In the data rows, 128 means zero.
Some points, each followed by its number:
np.array([141, 74, 205, 138, 72, 83, 132, 71, 0, 251, 123, 129, 70, 123, 110, 134, 29, 84, 146, 188, 255, 92,
          255, 179, 55, 35, 132, 182, 144, 120, 49, 255, 161, 193, 112, 73, 160, 32, 212, 51, 145, 126, 255, 191,
          19, 153, 79, 58]) 0
np.array([114, 101, 155, 15, 113, 110, 107, 131, 190, 40, 135, 198, 184, 79, 108, 111, 129, 189, 67, 145, 52, 146,
          136, 66, 178, 113, 96, 208, 205, 107, 136, 158, 64, 140, 162, 105, 146, 104, 126, 190, 135, 135, 135, 39,
          89, 104, 132, 163]) 1
np.array([75, 137, 110, 99, 166, 119, 134, 143, 140, 85, 121, 113, 170, 124, 78, 107, 147, 153, 148, 104, 132, 142,
          99, 127, 177, 174, 167, 125, 113, 155, 179, 66, 89, 153, 101, 128, 144, 121, 97, 139, 90, 137, 147, 90,
          134, 163, 136, 162]) 2
np.array([184, 150, 86, 255, 150, 175, 87, 153, 0, 99, 126, 186, 243, 92, 86, 26, 100, 110, 65, 200, 12, 66,
          240, 112, 255, 187, 125, 152, 159, 108, 68, 103, 82, 98, 114, 31, 162, 115, 72, 181, 205, 157, 9, 161,
          191, 4, 75, 22]) 3
np.array([114, 87, 161, 106, 154, 122, 113, 108, 101, 168, 96, 116, 148, 152, 144, 140, 140, 84, 96, 159, 105, 164,
          120, 116, 129, 156, 117, 117, 121, 152, 122, 166, 115, 170, 109, 102, 158, 81, 109, 125, 164, 122, 96, 124,
          159, 129, 143, 148]) 4
np.array([97, 156, 116, 131, 129, 125, 145, 119, 143, 166, 182, 172, 116, 140, 74, 57, 130, 123, 131, 179, 94, 111,
          153, 117, 157, 139, 106, 160, 78, 109, 146, 145, 106, 147, 161, 143, 123, 133, 91, 154, 180, 82, 109, 132,
          148, 144, 127, 109]) 5
np.array([152, 122, 108, 155, 124, 115, 134, 126, 134, 120, 139, 129, 148, 126, 124, 144, 107, 142, 118, 117, 90, 122,
          133, 135, 165, 130, 152, 106, 120, 117, 117, 95, 135, 147, 160, 154, 118, 182, 124, 114, 125, 164, 107, 116,
          126, 95, 108, 145]) 6
np.array([153, 136, 108, 150, 118, 147, 144, 144, 141, 110, 124, 129, 124, 121, 153, 140, 136, 133, 141, 114, 118, 133,
          110, 132, 127, 150, 119, 139, 111, 136, 122, 97, 131, 111, 123, 125, 119, 131, 120, 150, 143, 140, 122, 117,
          134, 145, 141, 136]) 7
np.array([54, 144, 128, 82, 124, 68, 195, 136, 165, 133, 131, 109, 73, 105, 153, 206, 169, 106, 83, 115, 110, 65,
          86, 144, 85, 130, 118, 160, 146, 98, 147, 84, 180, 137, 117, 157, 126, 154, 163, 118, 127, 93, 162, 121,
          168, 211, 125, 36]) 8
np.array([130, 121, 151, 168, 109, 153, 140, 116, 126, 143, 96, 97, 121, 154, 165, 132, 121, 120, 141, 110, 146, 150,
          146, 96, 85, 139, 114, 117, 127, 122, 115, 147, 124, 115, 94, 148, 124, 126, 141, 132, 127, 114, 135, 153,
          135, 129, 161, 131]) 9
np.array([70, 100, 158, 105, 134, 129, 170, 137, 171, 167, 95, 118, 88, 127, 158, 220, 132, 74, 110, 132, 137, 139,
          90, 106, 107, 140, 108, 141, 92, 149, 99, 160, 185, 119, 73, 128, 129, 107, 152, 148, 139, 101, 160, 108,
          175, 155, 166, 121]) 10
np.array([89, 148, 109, 163, 128, 129, 144, 123, 136, 138, 168, 171, 109, 151, 78, 55, 138, 131, 125, 176, 107, 130,
          116, 119, 135, 129, 81, 154, 95, 105, 149, 127, 95, 136, 148, 171, 119, 133, 87, 140, 179, 58, 107, 155,
          155, 152, 105, 110]) 11
np.array([120, 147, 113, 168, 40, 133, 68, 105, 130, 117, 107, 172, 56, 105, 162, 86, 132, 150, 123, 153, 94, 143,
          173, 110, 83, 92, 77, 126, 182, 112, 108, 123, 155, 67, 140, 173, 157, 103, 140, 158, 139, 112, 111, 107,
          187, 124, 176, 66]) 12
np.array([55, 119, 224, 53, 142, 111, 138, 103, 89, 145, 51, 112, 190, 180, 113, 215, 125, 121, 165, 160, 77, 212,
          98, 104, 132, 108, 228, 112, 121, 142, 125, 135, 97, 215, 106, 172, 161, 63, 140, 116, 88, 108, 166, 119,
          143, 122, 176, 211]) 13
np.array([183, 148, 60, 127, 102, 130, 126, 160, 202, 58, 92, 191, 87, 136, 157, 101, 182, 202, 127, 101, 125, 134,
          48, 147, 84, 136, 148, 122, 172, 142, 105, 99, 168, 101, 191, 177, 115, 143, 99, 171, 167, 147, 63, 47,
          125, 84, 169, 176]) 14
np.array([114, 147, 121, 145, 176, 158, 123, 53, 191, 107, 182, 91, 229, 167, 109, 113, 132, 117, 162, 101, 168, 122,
          140, 103, 84, 213, 164, 124, 83, 106, 218, 90, 90, 168, 185, 106, 70, 224, 104, 109, 161, 164, 177, 118,
          156, 159, 154, 103]) 15
np.array([158, 119, 116, 102, 86, 154, 104, 125, 71, 114, 188, 116, 107, 123, 102, 106, 106, 142, 108, 102, 129, 100,
          168, 111, 163, 133, 177, 163, 217, 141, 93, 126, 113, 155, 129, 100, 120, 123, 171, 152, 115, 202, 161, 135,
          45, 113, 98, 95]) 16
np.array([144, 119, 141, 89, 161, 128, 119, 142, 138, 121, 123, 78, 163, 74, 132, 147, 170, 100, 84, 132, 100, 126,
          107, 163, 127, 144, 156, 151, 119, 116, 95, 148, 114, 117, 87, 115, 146, 97, 120, 188, 139, 132, 78, 131,
          127, 137, 168, 135]) 17
np.array([90, 161, 104, 199, 158, 229, 165, 195, 147, 136, 223, 115, 113, 48, 177, 2, 186, 43, 56, 93, 104, 105,
          96, 92, 131, 232, 39, 156, 72, 117, 136, 80, 0, 81, 152, 39, 80, 163, 120, 250, 104, 117, 87, 66,
          174, 172, 149, 126]) 18
np.array([51, 140, 123, 107, 134, 81, 197, 125, 144, 118, 136, 109, 68, 119, 124, 160, 157, 100, 97, 110, 109, 85,
          75, 133, 132, 120, 144, 168, 130, 109, 136, 90, 157, 144, 92, 117, 135, 134, 172, 136, 115, 110, 161, 109,
          176, 167, 115, 63]) 19
np.array([119, 128, 109, 129, 126, 128, 129, 125, 133, 124, 122, 117, 127, 141, 127, 139, 127, 134, 154, 97, 148, 133,
          121, 110, 118, 136, 124, 108, 104, 125, 135, 97, 123, 124, 147, 146, 118, 138, 112, 120, 99, 122, 141, 116,
          131, 136, 130, 155]) 20
np.array([150, 166, 166, 184, 255, 136, 122, 96, 144, 63, 140, 65, 226, 197, 43, 95, 124, 115, 175, 205, 255, 82,
          166, 127, 68, 163, 134, 153, 131, 178, 252, 106, 126, 149, 87, 82, 166, 89, 102, 39, 182, 92, 216, 173,
          195, 154, 92, 0]) 21
np.array([57, 170, 68, 78, 120, 109, 222, 105, 197, 115, 172, 224, 25, 45, 122, 153, 134, 139, 61, 141, 13, 33,
          28, 160, 154, 113, 99, 252, 165, 53, 117, 77, 155, 67, 151, 198, 81, 176, 164, 243, 223, 130, 108, 94,
          122, 184, 85, 46]) 22
np.array([130, 211, 176, 166, 202, 172, 122, 90, 149, 30, 87, 91, 172, 182, 98, 136, 127, 187, 168, 94, 174, 135,
          127, 103, 68, 144, 136, 175, 185, 170, 223, 125, 120, 152, 107, 88, 115, 161, 148, 75, 109, 165, 156, 131,
          118, 159, 147, 112]) 23
np.array([159, 129, 113, 127, 236, 88, 74, 149, 110, 86, 55, 112, 255, 146, 84, 110, 0, 236, 129, 83, 244, 180,
          143, 93, 64, 31, 255, 96, 195, 152, 121, 93, 85, 65, 23, 128, 56, 11, 111, 41, 0, 193, 129, 42,
          125, 61, 138, 188]) 24
np.array([135, 124, 131, 108, 109, 99, 100, 127, 147, 117, 105, 117, 141, 157, 144, 168, 118, 141, 143, 122, 120, 159,
          110, 120, 133, 102, 153, 105, 123, 133, 111, 115, 150, 146, 122, 165, 120, 113, 111, 110, 117, 137, 151, 117,
          127, 126, 158, 182]) 25
np.array([148, 159, 106, 101, 167, 98, 131, 142, 158, 86, 170, 106, 133, 194, 125, 212, 142, 142, 109, 101, 149, 62,
          100, 164, 109, 114, 141, 124, 108, 120, 157, 103, 141, 184, 103, 142, 102, 171, 141, 76, 110, 170, 103, 116,
          158, 137, 96, 139]) 26
np.array([144, 125, 82, 170, 143, 146, 131, 141, 103, 107, 116, 83, 135, 110, 118, 113, 139, 146, 181, 94, 201, 101,
          136, 140, 141, 104, 138, 99, 120, 108, 127, 78, 140, 101, 102, 116, 103, 127, 110, 75, 68, 136, 109, 132,
          117, 99, 78, 132]) 27
np.array([175, 72, 145, 249, 111, 198, 19, 124, 11, 106, 146, 28, 209, 75, 140, 102, 0, 174, 142, 127, 104, 186,
          255, 116, 188, 125, 176, 58, 141, 92, 12, 70, 126, 74, 117, 140, 42, 135, 204, 203, 0, 199, 174, 168,
          85, 0, 58, 153]) 28
np.array([107, 146, 134, 115, 148, 140, 115, 147, 137, 128, 142, 142, 123, 132, 132, 81, 152, 138, 169, 133, 172, 153,
          135, 130, 94, 142, 108, 141, 128, 138, 151, 130, 102, 105, 138, 133, 128, 98, 104, 146, 153, 119, 154, 117,
          133, 133, 142, 138]) 29
np.array([165, 102, 188, 173, 156, 202, 80, 79, 84, 175, 139, 95, 198, 94, 167, 90, 85, 82, 143, 109, 154, 112,
          183, 53, 109, 168, 132, 189, 178, 140, 134, 188, 68, 112, 110, 28, 170, 93, 176, 116, 127, 181, 152, 139,
          107, 107, 166, 85]) 30
np.array([161, 117, 184, 37, 143, 176, 161, 255, 57, 165, 33, 24, 0, 127, 227, 217, 161, 87, 164, 196, 154, 247,
          132, 156, 39, 123, 65, 125, 47, 156, 0, 255, 84, 111, 64, 194, 146, 88, 134, 151, 166, 147, 165, 113,
          80, 129, 165, 251]) 31
np.array([144, 152, 118, 138, 171, 109, 106, 128, 152, 130, 128, 142, 144, 178, 119, 114, 132, 143, 130, 146, 155, 131,
          141, 160, 107, 107, 131, 104, 115, 128, 133, 134, 138, 150, 160, 140, 121, 137, 81, 65, 155, 124, 118, 148,
          136, 130, 103, 117]) 32
np.array([138, 126, 129, 120, 118, 131, 135, 128, 138, 134, 128, 108, 107, 152, 153, 125, 139, 111, 159, 118, 175, 133,
          118, 118, 92, 143, 113, 121, 110, 131, 138, 121, 133, 121, 155, 116, 132, 115, 119, 115, 177, 123, 162, 143,
          136, 152, 125, 148]) 33
np.array([134, 141, 118, 127, 109, 138, 149, 136, 125, 121, 138, 127, 100, 126, 144, 139, 123, 117, 113, 133, 116, 100,
          110, 141, 139, 159, 131, 133, 130, 136, 132, 94, 138, 127, 137, 121, 123, 136, 138, 142, 179, 148, 145, 147,
          142, 127, 133, 105]) 34
np.array([150, 83, 61, 153, 111, 179, 126, 195, 104, 124, 165, 127, 143, 75, 151, 67, 145, 104, 136, 57, 93, 153,
          136, 123, 167, 113, 126, 93, 111, 102, 105, 114, 78, 100, 173, 133, 96, 169, 172, 189, 0, 155, 111, 50,
          53, 78, 122, 204]) 35
np.array([96, 134, 103, 130, 122, 95, 134, 127, 111, 138, 140, 132, 115, 149, 91, 119, 141, 140, 113, 154, 106, 94,
          119, 179, 155, 123, 137, 113, 118, 106, 146, 82, 128, 144, 123, 149, 133, 119, 101, 92, 121, 95, 110, 146,
          163, 139, 100, 107]) 36
np.array([120, 55, 163, 180, 131, 169, 81, 148, 90, 159, 81, 25, 162, 116, 197, 151, 109, 37, 156, 90, 115, 136,
          126, 50, 186, 240, 107, 93, 94, 158, 152, 113, 186, 143, 88, 11, 189, 115, 160, 128, 159, 143, 117, 124,
          156, 112, 179, 106]) 37
np.array([89, 102, 120, 56, 127, 109, 165, 115, 137, 130, 187, 106, 85, 81, 154, 126, 122, 111, 109, 105, 141, 109,
          115, 128, 130, 99, 121, 146, 137, 116, 124, 129, 145, 118, 137, 128, 124, 117, 181, 172, 125, 135, 179, 96,
          95, 172, 116, 118]) 38
np.array([151, 95, 165, 105, 153, 145, 103, 154, 106, 139, 159, 124, 184, 89, 107, 82, 161, 94, 111, 160, 131, 129,
          144, 118, 175, 139, 119, 122, 161, 150, 128, 177, 121, 153, 92, 60, 186, 125, 137, 163, 168, 113, 118, 135,
          121, 134, 109, 107]) 39
np.array([117, 115, 118, 137, 128, 109, 95, 132, 161, 120, 98, 159, 107, 119, 139, 117, 160, 134, 107, 105, 99, 165,
          99, 133, 95, 114, 110, 145, 136, 109, 139, 130, 111, 115, 145, 117, 129, 150, 131, 119, 110, 133, 70, 90,
          159, 118, 165, 116]) 40
np.array([119, 117, 112, 70, 100, 99, 110, 131, 152, 138, 125, 169, 108, 131, 148, 135, 153, 137, 109, 97, 124, 133,
          91, 123, 166, 69, 119, 100, 140, 103, 103, 120, 155, 117, 177, 130, 132, 112, 118, 116, 134, 135, 109, 86,
          125, 104, 106, 149]) 41
np.array([128, 120, 144, 109, 152, 111, 112, 133, 108, 136, 137, 119, 140, 125, 117, 131, 142, 127, 111, 127, 129, 127,
          129, 132, 125, 132, 125, 139, 121, 142, 136, 139, 129, 144, 111, 107, 151, 107, 133, 119, 142, 125, 125, 127,
          124, 131, 132, 115]) 42
np.array([179, 119, 127, 137, 144, 88, 169, 183, 132, 63, 129, 152, 141, 0, 108, 111, 255, 105, 79, 71, 189, 105,
          106, 123, 157, 179, 44, 204, 143, 108, 152, 0, 118, 46, 25, 60, 80, 119, 43, 173, 96, 125, 40, 102,
          189, 93, 183, 50]) 43
np.array([109, 145, 139, 114, 83, 150, 139, 126, 78, 110, 160, 51, 97, 153, 154, 148, 171, 73, 133, 154, 135, 53,
          95, 160, 156, 195, 126, 105, 101, 205, 157, 98, 212, 165, 99, 128, 163, 177, 160, 135, 224, 148, 203, 160,
          156, 173, 115, 83]) 44
np.array([140, 144, 138, 112, 136, 166, 139, 158, 134, 104, 123, 102, 103, 107, 133, 118, 142, 111, 132, 121, 151, 129,
          105, 137, 106, 167, 88, 157, 122, 158, 168, 130, 121, 122, 100, 122, 124, 116, 133, 149, 126, 138, 137, 108,
          140, 152, 149, 129]) 45
np.array([131, 91, 98, 167, 89, 178, 94, 162, 104, 155, 159, 134, 145, 60, 92, 63, 91, 112, 143, 77, 106, 168,
          184, 130, 192, 129, 140, 130, 98, 138, 101, 123, 57, 67, 138, 138, 105, 164, 141, 204, 49, 169, 106, 63,
          76, 95, 111, 219]) 46
np.array([214, 253, 183, 209, 113, 132, 130, 93, 62, 73, 168, 0, 187, 191, 87, 255, 163, 181, 255, 48, 255, 99,
          209, 42, 255, 160, 159, 0, 54, 204, 217, 22, 210, 226, 93, 49, 146, 255, 65, 6, 35, 192, 245, 252,
          107, 118, 9, 171]) 47
np.array([127, 109, 117, 73, 112, 111, 142, 142, 113, 141, 132, 104, 119, 172, 155, 195, 104, 117, 128, 137, 109, 156,
          108, 77, 156, 124, 177, 73, 155, 113, 99, 168, 163, 93, 164, 139, 162, 164, 182, 113, 203, 164, 151, 118,
          102, 85, 168, 99]) 48
np.array([215, 180, 111, 128, 212, 172, 123, 158, 214, 71, 109, 133, 68, 101, 247, 122, 118, 163, 124, 130, 255, 106,
          66, 75, 54, 153, 117, 129, 103, 89, 127, 147, 207, 15, 213, 74, 146, 109, 105, 144, 255, 136, 92, 81,
          113, 100, 106, 123]) 49
np.array([142, 146, 141, 134, 127, 183, 149, 138, 146, 132, 99, 109, 119, 139, 158, 125, 153, 134, 174, 106, 193, 150,
          131, 104, 79, 134, 77, 138, 94, 138, 125, 155, 124, 75, 112, 125, 120, 117, 128, 138, 128, 112, 151, 154,
          100, 161, 155, 148]) 50
np.array([155, 155, 182, 137, 174, 202, 102, 126, 77, 184, 166, 107, 233, 100, 90, 81, 78, 157, 155, 138, 191, 118,
          148, 123, 183, 149, 157, 110, 102, 148, 182, 174, 73, 163, 150, 69, 144, 115, 73, 96, 146, 129, 204, 139,
          138, 95, 83, 141]) 51
np.array([132, 136, 129, 109, 107, 125, 147, 112, 123, 112, 133, 122, 114, 130, 127, 134, 136, 131, 149, 107, 145, 112,
          126, 129, 146, 143, 136, 117, 125, 131, 126, 106, 131, 134, 124, 140, 125, 125, 113, 147, 126, 139, 146, 134,
          105, 136, 119, 154]) 52
np.array([136, 120, 122, 105, 132, 95, 117, 132, 140, 133, 88, 125, 124, 148, 126, 181, 115, 131, 142, 122, 109, 179,
          94, 133, 136, 123, 144, 94, 118, 141, 127, 130, 128, 146, 143, 142, 118, 122, 128, 119, 100, 131, 119, 83,
          135, 137, 154, 181]) 53
np.array([103, 146, 143, 138, 89, 142, 120, 113, 101, 138, 152, 129, 123, 142, 119, 99, 110, 124, 128, 149, 163, 100,
          183, 120, 102, 114, 119, 173, 137, 131, 119, 150, 120, 142, 84, 121, 107, 109, 151, 129, 146, 119, 151, 154,
          129, 152, 124, 93]) 54
np.array([115, 145, 97, 143, 131, 98, 133, 125, 179, 139, 113, 138, 104, 120, 134, 156, 130, 145, 119, 128, 132, 108,
          137, 159, 69, 92, 140, 122, 82, 80, 132, 110, 137, 122, 158, 160, 74, 167, 123, 112, 103, 120, 105, 120,
          149, 132, 131, 114]) 55
np.array([69, 101, 115, 42, 102, 105, 155, 123, 133, 134, 154, 151, 52, 72, 157, 130, 136, 106, 104, 102, 135, 85,
          105, 130, 104, 96, 139, 182, 126, 111, 98, 146, 141, 112, 140, 137, 120, 117, 165, 200, 122, 133, 196, 79,
          58, 176, 116, 138]) 56
np.array([151, 127, 137, 116, 136, 157, 120, 149, 134, 188, 146, 83, 66, 143, 172, 126, 171, 131, 209, 97, 217, 108,
          111, 127, 83, 188, 40, 79, 81, 131, 118, 118, 177, 113, 201, 75, 153, 107, 92, 62, 200, 102, 171, 135,
          146, 143, 142, 151]) 57
np.array([139, 128, 118, 68, 150, 83, 134, 178, 166, 140, 74, 127, 109, 112, 172, 183, 143, 148, 102, 106, 137, 166,
          79, 142, 87, 87, 134, 116, 87, 118, 107, 113, 159, 110, 134, 114, 104, 131, 89, 78, 90, 121, 97, 113,
          126, 120, 137, 158]) 58
np.array([133, 165, 126, 147, 162, 99, 111, 132, 147, 126, 124, 153, 160, 166, 101, 125, 136, 157, 137, 136, 180, 119,
          123, 169, 117, 97, 125, 127, 125, 122, 143, 120, 128, 140, 154, 138, 130, 151, 106, 72, 144, 136, 97, 148,
          155, 123, 118, 104]) 59
np.array([127, 131, 68, 162, 127, 169, 114, 131, 97, 105, 83, 92, 133, 130, 127, 104, 127, 179, 174, 61, 218, 122,
          176, 131, 199, 98, 107, 47, 69, 101, 120, 63, 140, 114, 96, 130, 98, 153, 110, 103, 0, 142, 122, 159,
          142, 100, 80, 168]) 60
np.array([103, 134, 142, 161, 106, 162, 167, 97, 81, 177, 171, 135, 120, 61, 124, 106, 106, 97, 148, 152, 140, 100,
          231, 119, 76, 124, 117, 179, 183, 106, 151, 185, 97, 158, 67, 116, 109, 117, 187, 139, 120, 119, 180, 191,
          102, 166, 79, 83]) 61
Which three points above are nearest to each new point by angle, seen from the average point of the numbered points? Their numbers follow each, nearest first.
np.array([108, 218, 130, 155, 160, 118, 144, 146, 0, 143, 255, 41, 0, 64, 144, 57, 80, 144, 98, 194, 255, 0,
          149, 255, 177, 204, 183, 99, 143, 219, 177, 84, 221, 201, 50, 142, 167, 69, 121, 133, 255, 143, 199, 217,
          154, 147, 94, 14]) 44 34 21
np.array([103, 105, 81, 161, 8, 255, 151, 130, 63, 40, 155, 185, 94, 0, 148, 20, 145, 107, 159, 163, 74, 105,
          83, 39, 195, 214, 46, 165, 191, 151, 52, 82, 98, 0, 133, 54, 127, 67, 145, 255, 104, 168, 77, 113,
          122, 88, 127, 142]) 18 46 3
np.array([107, 154, 111, 125, 170, 131, 141, 99, 152, 105, 150, 119, 181, 154, 122, 161, 96, 131, 129, 93, 157, 97,
          120, 113, 109, 155, 130, 125, 104, 118, 195, 80, 94, 174, 159, 86, 105, 163, 104, 113, 137, 152, 182, 122,
          136, 137, 138, 129]) 15 23 26
np.array([144, 199, 92, 139, 119, 121, 132, 158, 138, 17, 105, 153, 114, 85, 171, 110, 189, 212, 60, 126, 146, 59,
          126, 128, 190, 135, 123, 179, 187, 190, 136, 64, 155, 85, 95, 100, 102, 117, 86, 180, 150, 180, 106, 117,
          173, 95, 117, 89]) 43 14 3
np.array([140, 135, 128, 130, 107, 143, 128, 145, 109, 118, 170, 147, 126, 115, 116, 104, 111, 136, 122, 118, 145, 123,
          147, 116, 138, 128, 137, 146, 167, 105, 117, 126, 135, 141, 117, 112, 126, 126, 145, 138, 106, 159, 125, 129,
          82, 127, 110, 114]) 16 61 54
np.array([139, 87, 157, 105, 115, 114, 143, 94, 114, 123, 104, 111, 145, 181, 121, 180, 123, 113, 139, 148, 100, 145,
          104, 129, 130, 128, 167, 104, 146, 166, 126, 140, 137, 163, 114, 163, 150, 94, 132, 135, 115, 131, 145, 103,
          130, 116, 153, 178]) 13 25 53
np.array([86, 87, 104, 50, 77, 30, 90, 191, 70, 101, 124, 178, 55, 37, 151, 162, 186, 201, 111, 137, 69, 83,
          14, 96, 215, 14, 182, 33, 202, 116, 41, 105, 206, 42, 163, 154, 116, 109, 99, 164, 52, 143, 59, 43,
          117, 73, 109, 178]) 41 14 58
np.array([127, 125, 128, 79, 146, 146, 122, 129, 155, 104, 136, 164, 147, 101, 103, 120, 130, 140, 103, 121, 110, 150,
          121, 99, 158, 120, 138, 159, 142, 118, 121, 140, 116, 123, 140, 129, 134, 118, 138, 170, 120, 122, 117, 92,
          110, 138, 147, 145]) 1 17 41
np.array([113, 104, 92, 172, 148, 100, 134, 83, 87, 178, 212, 160, 192, 94, 75, 35, 64, 167, 105, 152, 87, 33,
          214, 130, 227, 78, 190, 134, 148, 62, 138, 81, 97, 156, 206, 90, 116, 145, 149, 102, 94, 108, 115, 186,
          79, 105, 60, 69]) 3 36 16
np.array([89, 133, 173, 79, 137, 111, 135, 146, 151, 75, 132, 181, 163, 149, 90, 142, 245, 105, 76, 127, 17, 110,
          70, 97, 165, 176, 109, 198, 186, 139, 173, 132, 119, 192, 91, 153, 136, 153, 145, 171, 85, 134, 81, 94,
          172, 158, 150, 124]) 1 40 19
np.array([94, 99, 126, 83, 153, 147, 138, 132, 151, 178, 194, 152, 125, 113, 107, 54, 101, 93, 132, 150, 172, 143,
          153, 130, 115, 113, 82, 170, 82, 105, 144, 162, 102, 106, 161, 86, 104, 110, 117, 123, 172, 111, 147, 121,
          90, 155, 116, 86]) 5 11 29
np.array([124, 122, 85, 153, 164, 89, 106, 138, 137, 52, 116, 102, 127, 98, 150, 148, 153, 148, 109, 42, 90, 38,
          91, 94, 97, 154, 143, 158, 166, 100, 159, 0, 88, 148, 114, 134, 83, 182, 132, 142, 45, 144, 82, 80,
          151, 128, 109, 11]) 43 19 8
np.array([73, 91, 100, 140, 132, 126, 105, 46, 43, 166, 214, 188, 217, 101, 68, 16, 99, 131, 103, 160, 88, 60,
          247, 111, 234, 70, 147, 72, 136, 70, 152, 70, 98, 151, 206, 112, 119, 126, 137, 99, 73, 124, 93, 159,
          72, 100, 33, 79]) 3 36 5
np.array([161, 128, 145, 132, 140, 155, 155, 138, 125, 157, 129, 99, 128, 97, 163, 145, 105, 128, 113, 106, 164, 92,
          153, 98, 129, 139, 84, 107, 101, 111, 107, 149, 157, 90, 120, 53, 115, 133, 146, 68, 137, 126, 117, 149,
          128, 151, 97, 85]) 57 49 37
np.array([162, 139, 128, 169, 117, 137, 106, 185, 111, 124, 107, 95, 116, 148, 137, 165, 130, 134, 159, 89, 156, 134,
          141, 124, 137, 167, 135, 97, 124, 162, 127, 114, 162, 117, 103, 126, 133, 169, 124, 120, 106, 152, 144, 145,
          135, 126, 115, 149]) 47 60 27
np.array([136, 164, 99, 167, 119, 178, 151, 142, 108, 107, 151, 162, 152, 103, 156, 57, 145, 173, 146, 142, 116, 112,
          141, 130, 185, 148, 91, 166, 116, 104, 113, 113, 122, 88, 106, 95, 129, 126, 96, 158, 120, 87, 80, 140,
          135, 86, 109, 112]) 3 18 11
np.array([132, 109, 127, 123, 145, 144, 145, 147, 162, 140, 150, 111, 109, 102, 137, 117, 127, 102, 102, 115, 126, 113,
          122, 133, 123, 143, 132, 150, 106, 107, 139, 108, 116, 115, 136, 115, 106, 161, 140, 135, 95, 124, 111, 118,
          142, 142, 131, 134]) 18 55 35
np.array([0, 178, 37, 142, 142, 0, 175, 192, 121, 84, 186, 189, 70, 177, 42, 78, 250, 184, 58, 184, 53, 62,
          51, 255, 237, 111, 77, 158, 62, 84, 238, 11, 77, 233, 72, 223, 103, 185, 81, 98, 114, 55, 12, 127,
          255, 172, 60, 64]) 36 11 5
np.array([157, 152, 108, 176, 146, 201, 125, 144, 157, 97, 148, 121, 141, 102, 118, 59, 85, 163, 94, 155, 114, 125,
          168, 123, 200, 140, 105, 141, 115, 124, 112, 117, 115, 84, 136, 69, 135, 154, 89, 133, 121, 121, 74, 148,
          135, 108, 104, 80]) 3 18 5
np.array([106, 105, 175, 113, 170, 186, 168, 136, 127, 104, 75, 85, 139, 150, 170, 170, 131, 85, 117, 87, 125, 127,
          100, 36, 159, 253, 82, 161, 90, 159, 171, 94, 117, 102, 91, 94, 174, 114, 121, 169, 166, 132, 153, 127,
          235, 138, 152, 110]) 37 45 10
np.array([120, 125, 130, 116, 135, 110, 127, 138, 112, 120, 139, 129, 143, 81, 123, 126, 127, 125, 87, 126, 117, 111,
          146, 134, 133, 121, 142, 142, 142, 119, 120, 131, 128, 143, 102, 107, 137, 108, 145, 149, 110, 132, 97, 125,
          119, 119, 123, 109]) 17 42 39
np.array([148, 168, 101, 135, 104, 120, 142, 158, 168, 82, 103, 160, 100, 117, 152, 124, 162, 167, 136, 112, 137, 129,
          92, 166, 102, 128, 143, 137, 147, 131, 109, 94, 132, 89, 170, 174, 106, 130, 110, 157, 179, 159, 107, 100,
          133, 120, 128, 150]) 14 7 22
np.array([125, 114, 125, 142, 147, 144, 121, 125, 123, 150, 125, 127, 159, 138, 117, 119, 106, 145, 128, 140, 155, 126,
          156, 113, 144, 119, 133, 120, 117, 131, 142, 137, 120, 123, 120, 110, 131, 124, 119, 100, 129, 120, 124, 152,
          121, 98, 116, 128]) 51 32 59
np.array([129, 104, 119, 97, 116, 102, 100, 165, 130, 103, 77, 194, 95, 96, 111, 138, 138, 150, 102, 85, 110, 126,
          88, 105, 157, 105, 162, 91, 160, 109, 83, 100, 168, 92, 177, 132, 150, 81, 117, 149, 105, 124, 106, 82,
          117, 106, 110, 142]) 41 14 58
np.array([121, 126, 132, 101, 120, 124, 129, 139, 113, 113, 149, 131, 131, 93, 129, 156, 152, 115, 100, 119, 86, 106,
          112, 123, 164, 161, 138, 150, 154, 122, 144, 86, 140, 141, 102, 91, 143, 140, 156, 145, 135, 125, 126, 126,
          149, 132, 111, 112]) 19 34 22
np.array([155, 160, 102, 116, 152, 113, 112, 133, 136, 117, 114, 112, 139, 149, 138, 148, 122, 166, 148, 126, 163, 127,
          136, 136, 124, 100, 167, 97, 136, 109, 123, 116, 145, 128, 170, 161, 102, 153, 116, 96, 125, 150, 136, 142,
          106, 107, 110, 158]) 32 25 59
np.array([153, 151, 125, 124, 111, 144, 121, 140, 119, 121, 111, 85, 148, 158, 97, 152, 116, 143, 173, 102, 147, 111,
          168, 110, 169, 142, 134, 90, 115, 113, 145, 120, 152, 135, 108, 117, 115, 162, 125, 94, 80, 144, 148, 170,
          121, 132, 106, 148]) 47 60 27
np.array([139, 113, 116, 80, 186, 92, 154, 137, 185, 143, 201, 100, 151, 61, 166, 167, 139, 93, 79, 66, 62, 102,
          92, 110, 126, 163, 94, 177, 62, 75, 181, 110, 154, 138, 196, 109, 63, 212, 100, 149, 149, 116, 120, 119,
          112, 174, 119, 138]) 22 8 15
np.array([134, 59, 140, 146, 17, 138, 117, 151, 93, 204, 90, 97, 109, 68, 169, 188, 88, 119, 131, 137, 140, 170,
          169, 107, 139, 61, 104, 98, 124, 109, 74, 202, 206, 113, 108, 167, 103, 88, 162, 118, 66, 125, 129, 97,
          42, 69, 101, 113]) 0 28 31
np.array([171, 172, 148, 128, 108, 123, 140, 104, 198, 103, 67, 148, 118, 146, 175, 157, 148, 194, 99, 128, 87, 149,
          108, 104, 68, 101, 123, 163, 146, 115, 160, 160, 168, 129, 131, 163, 122, 150, 114, 133, 189, 143, 118, 100,
          150, 109, 164, 90]) 14 40 12
np.array([157, 189, 142, 131, 128, 109, 155, 132, 185, 85, 98, 145, 135, 167, 159, 177, 131, 175, 104, 137, 110, 145,
          96, 128, 88, 115, 123, 159, 188, 124, 125, 135, 154, 123, 135, 181, 136, 155, 143, 127, 191, 126, 111, 135,
          164, 120, 169, 84]) 14 59 12
